Each path below is one point turned by a fixed rotation once a step. After each direction that follows a path, write how fast that rotation turns it, in degrees per step (0 if it stays still).
Each turn is a multiple of 5 degrees from 10 to 175, or 0.
Each row of a path follows its step; steps can be skipped.
path 1
step 2: [  3  -2  25   3   9  -7   2  -5 -10   6   5   6  -1  21 -18  -3  -8  -5
  -5   3   4   9  -7   9  19  14  12  11   1  18   9  -4   6 -10   7  21
   5 -19 -15  17  -6  10   0   3 -15 -11   2   3  11  21  16  -4   7]
step 3: [ -8  11   4  -8  16 -24 -11  -9  -4  -2   7   7  10  -9   6  -1   5   6
 -11   1   6 -19  -3   4  -7   4  27 -10  12  13  16   9  16 -10   0  -5
  -9  -4   1  16   5  -6  12  -2  11  -9  30 -15   1  -6   3   6  10]
step 4: [  1   1  -4  26   9   4  -1   3  -7  -6   9 -23   5  12 -14  -6  -6  -9
  -5  -7  -8   2  -1   2  -3  20   1  -9 -28  25   1  -8   1   6  15  13
 -22  -1   9   8  -9   9  11  -4  10   6  16 -12  -6  -1  14   9  -3]
step 5: [ 10   2  14  -4  24 -20  -7 -10 -21   9 -16   7   2  21 -17  14 -14  -1
  -9  -4   0   7   0  11   5  14  -4  20  -7  -3   2  -4   9 -14   7 -17
  10   7   5  16 -12   4   9   4  11 -10  11   0  14   5   7  -4  -1]
step 7: [  0  17   2   9   7 -19  -2  -9  -4  -6  -7  -5   5   7 -33  -2  -5  10
   3  -3   3   8 -18  11  -9  -5  12   7   5  19   6   0   1  21   9   2
 -34  -5  18   8 -13  -3   6   1  -5  -1  13  -2 -11  -1   9   5  -8]
step 10: [  7   9  14  -2  24 -11  -1  -9   0  -6  15  -7 -14  -7 -16 -19   5  -1
  -1  -3   3   7  -1  -1   6   0  10   9  13  28  -1   7   9 -10   8   1
 -19 -21   4  11  -8   3   0  -6   2 -18  24  15   1  -3   1 -17  -1]
step 11: [-13  -9  -9  20  16  -4  -9 -30  -9   4  -2   0  17  10  -8   4   2  -2
  -8  20  -6 -14 -12  -1   2  10   2  -3  -5   7  12   3  18  -2  22  19
  -7   5  -3  13   8 -11  17   2  -5  -9  10 -13  -3  -5  11  -5   3]
step 12: [ -1  -9   7 -16  11  -8   1   2  -4 -13 -13  -5   0  12  -2  -9 -16  -1
 -18  -4  -3 -12  -2  15  20  13  11  -5 -16  20   9 -13  -5  -2   8  -9
  -1  -8   5   8 -17  14  27   0   6   9  22  -4   3  16  -4   6   1]
step 14: [ -6   6   4   1  18  -5   8 -16  -9   0  -4  -2   9  -6 -24   2   5 -12
   1   8   5  12  -5   9   6  -3   1  -3 -15 -11   5  -1   4 -17  20  14
 -33  -3  -9  23  -6   7  10  14  -4 -17   8 -11  -7  13  -2  12  -4]
step 16: [  1  -9  -1   3  13 -11   2 -10  -4  -8  13 -17  -7  -6  -4   8   8  -9
   0 -13  -7 -21 -21  14  -2  -2   7  -2 -13   4   5  11   2  -5  10 -25
 -17  17   4  13 -14  -6  -9  -1  11  14  30 -11   0  -3  11   1  -1]
step 17: [  4   0  16  14  16 -10   1   0 -18  12   6  -5 -19  21 -15 -13   2   0
  -1   6 -15  14  -4  16   8   1 -16  -1  -6  10   2  -8  16   0  18   5
 -21  -4  -6  24 -11  17   1   7  -1   1  -7   9  -5   5  -2  -9  -8]
[-1 -2 -1  0  1 -2 -4 -2 -4  0  2 -2 -5  1  1 -2  2  6  0  5 -1 -1 -3  2
  0 -4 -1  6 -4  2 -2  2 -5  2 -1 -1 -1  0  4  0  3 -6 -2  1 -4  1 -2  8
 -2 -3 -5  1 -4] => 35
[-1 -6 -5  0  2  5  2  2 -1 -3 -1 -2  2  1  4  3 -5  2 -3 -5 -4  0 -7 -2
 -1  1 -3  3 -4  0 -2 -5  1  3  1 -4  4  3  5 -2  0  2  1  1 -2  3  5 -3
  4 -2  1 -1  1] => 95
[-1  7  2  4  5 -1 -1  2  5 -6  3 -6 -3  2 -1  2  5 -3  0 -2  0  4 -2 -1
 -2  0  4 -3  0 -2 -6  3  5  4  3  0 -1  0  2 -4 -2 -3 -1 -5 -1  2  1 -1
  0 -1 -5  0 -1] => 115
[ 2  3 -2  7  0  2  1  1 -2 -6 -2  2 -1  0 -2  0 -4  0  0  3  3  2 -4  6
  3  0 -2 -1  6  1  1 -2 -7  0 -1  4  2  0  0  3  0  6 -4 -1  2  2  3 -1
  2  3 -6  2 -4] => 145
[-5  4  3 -1 -5 -1  0  0  0 -5 -2 -1  4 -2  4  5 -5  2 -3  5  0 -1 -3 -6
  2 -1  3  2 -1  0  6  3 -1  1  4  2 -2  0  1  2 -1  3 -4 -5 -1  0  1  1
 -7 -2  2 -4  3] => 90
path 2
step 1: [-10   8  -3   6 -20 -14  16   0 -18  -3   6  -2   5  -5  14  -4  22   6
   6   2  -3  -4 -13 -10  -7   2  -1  -8   0   6   0 -14  19 -19   0 -10
  -2  13   7   2  18   6  -1  18  -3  -3  -4  -1 -14 -14   0  -3 -11]
step 4: [-12  -5   3  11   5   8   5  15   1   5  -2   6  13  -4  13   0 -10 -14
  19   7   0   2  -4  -9   2   5  -4  -7   1  16 -23  -8   3   3  10  20
  -5  12   1  18 -30  -1 -12   7   1 -13  -9   1  -1  -1   3   8  -1]
step 5: [  1 -11   7  -6  -6  11  -8   2  -3   3 -10  10  -5  -6   7  -2  -1   5
  -7   1 -15  10  -4   0  18  14  -9   4  -5   6  10   5 -16   6 -10 -23
 -25  -5 -10  -9  12   0  -8   2   5  -8  14   1 -13 -16  21  12  -3]
step 6: [ -4  -3  -4  20   4  -1   3  -5   4   2  11  -3   8   8 -12   3  -4  10
   8   5   9 -20   4   2   3   1  14   7  -5  -3  17   1   1 -12 -23  12
 -17  15  -5   1   2 -11 -20   8 -13   6  -2 -14   2   5 -17   2 -19]
step 7: [-11   1  -3  11  28  -7   0  12   2 -12   0  -3  -9  -8   2   1   7 -12
  -3   4  -2   3  -2   6   4   0 -11 -13  -1  -8 -19 -18  -8  -3  -6 -14
  14  12   7 -10  22   3 -16   2  12  -1  -2  15   4 -14  -6 -15   1]
step 9: [  5  -3 -11  -1   7 -18 -34   0  -8  -3  -3  -7 -11   4   7   8   0  -6
 -10 -17   2   9  -9 -21   4  -2   0  -2   3   7 -20   9   9   4   5   9
 -12   1 -10  -1   3 -17  -1   4  -5  -3 -12  -8   0   6   2   1 -23]
step 10: [  6  -8   6  13   6   2  16   2  12   2   0   4   2 -12  23 -20  -1  16
  13  -4   6   4  12  -3  11  10  13 -17 -11   6 -10   9   2  -9 -18   9
   3 -15   1   6  -4  -9   2  -8   8   9   6   5   7 -13  18  -6   1]
step 11: [ 13  -3  13   8 -13   1  -4   5  -6  -2  -2 -11 -12  -3 -12 -14  -9  -9
  14  -7 -15  -3 -23  -8 -18  20  -9   5  -2  -1  22   2  -3  -1   3   3
  -2   5   0  -1   7  14 -12   8  -3  12 -15   1  -8 -20  -2  -1  -6]
step 13: [  2  11 -12  15   6   3  12  -5  -7  -7   9   3 -17  -7  -7  -7  -1 -12
  -1   8  -1  -2  10  -6  23  -4  -8  -5  17 -11  -1  -3  -3 -11  13  -3
   3  -9  14  -6   9  -5 -13  10 -15   8 -13  -9   5   5  25  12   9]
step 18: [ -2  13   4 -16  15 -16  14 -14   4  -6   8  -3  18  11  -1  -3   9   1
   8   1  -7  13 -16 -10  21   2 -11  16   0   0   1  -5  -2 -15 -14  -8
 -13  -3   6   3  12  -4   9   2   6  17  -9   5   1   0  -8  16   5]
step 20: [ -9   7   1   2 -15  -2   8   3  18 -10  -7  18 -10  -6  16 -11   2  10
 -13  13  -2  15 -13   3   3  -7 -11 -11 -14 -16  -2  12   6   6  -7  11
  -2 -16 -14  10  12  -2  -3   9  14 -15 -10   0  -2  -9   5  -2  -8]
[ 2  3  2  0 -4 -3 -4  4 -1  0  2 -2 -3 -1 -3 -1  0 -1 -5  3  6 -2  3 -1
  0  2  5  0  3 -3 -5  2  5 -4  1 -4  2  1  0  3  2 -3  7  5  3 -6  2  2
  3 -1 -1 -3 -1] => 55
[ 1 -3  1 -3  1 -1 -4  2  0 -1  1 -1 -2 -1 -4  1  0  0  3 -2  4 10 -6  5
  4  3 -4 -1  6 -2  1 -2 -1  0  0  5  0  1 -1 -2  4 -3  0 -4  4 -5 -4 -1
  2 -1 -4  4  1] => 160
[-2  2 -3  0  2 -2  1  3  4  0  5 -2 -3 -2 -4  3  0  8  0  1 -7  1  0  1
 -2  1  1 -3  5  1  1  3  1 -1 -1  5 -2  4 -5  3  3  3  1 -1 -3  5  5  7
  2 -2  1  0  1] => 85
[-3  1  2 -2  2  4 -1  6  1 -2  4  3  0  0  0  2 -5 -1 -2  4  2  0  0  4
  5  3  2 -1  0  0  6 -3 -4  4  4 -2 -1  6  2  0 -1 -3 -5  5 -1  0  6 -1
  0  6  2 -1 -1] => 40
[-1  2 -3 -7  0 -2  0 -1 -6 -5  3  3 -1 -5  1 -3  2  4 -3  0  0 -3  4 -4
  0 -2  3 -2  1 -2  3  0  3  0  3  3 -6 -5 -2 -4 -2 -3 -6 -3 -1 -6  2 -2
 -1 -3  0  3 -1] => 95
[ 2 -4  0 -2  4  1  2  7  0  4  4  0 -3  0  1  2 -7  6 -2  1  0  3  0 -2
 -5  0  2 -3 -3  2 -4  1  0  0  0 -3 -1 -4  0 -2 -1  4  1  4  3  1 -4 -7
 -2  1 -2  5  0] => 65
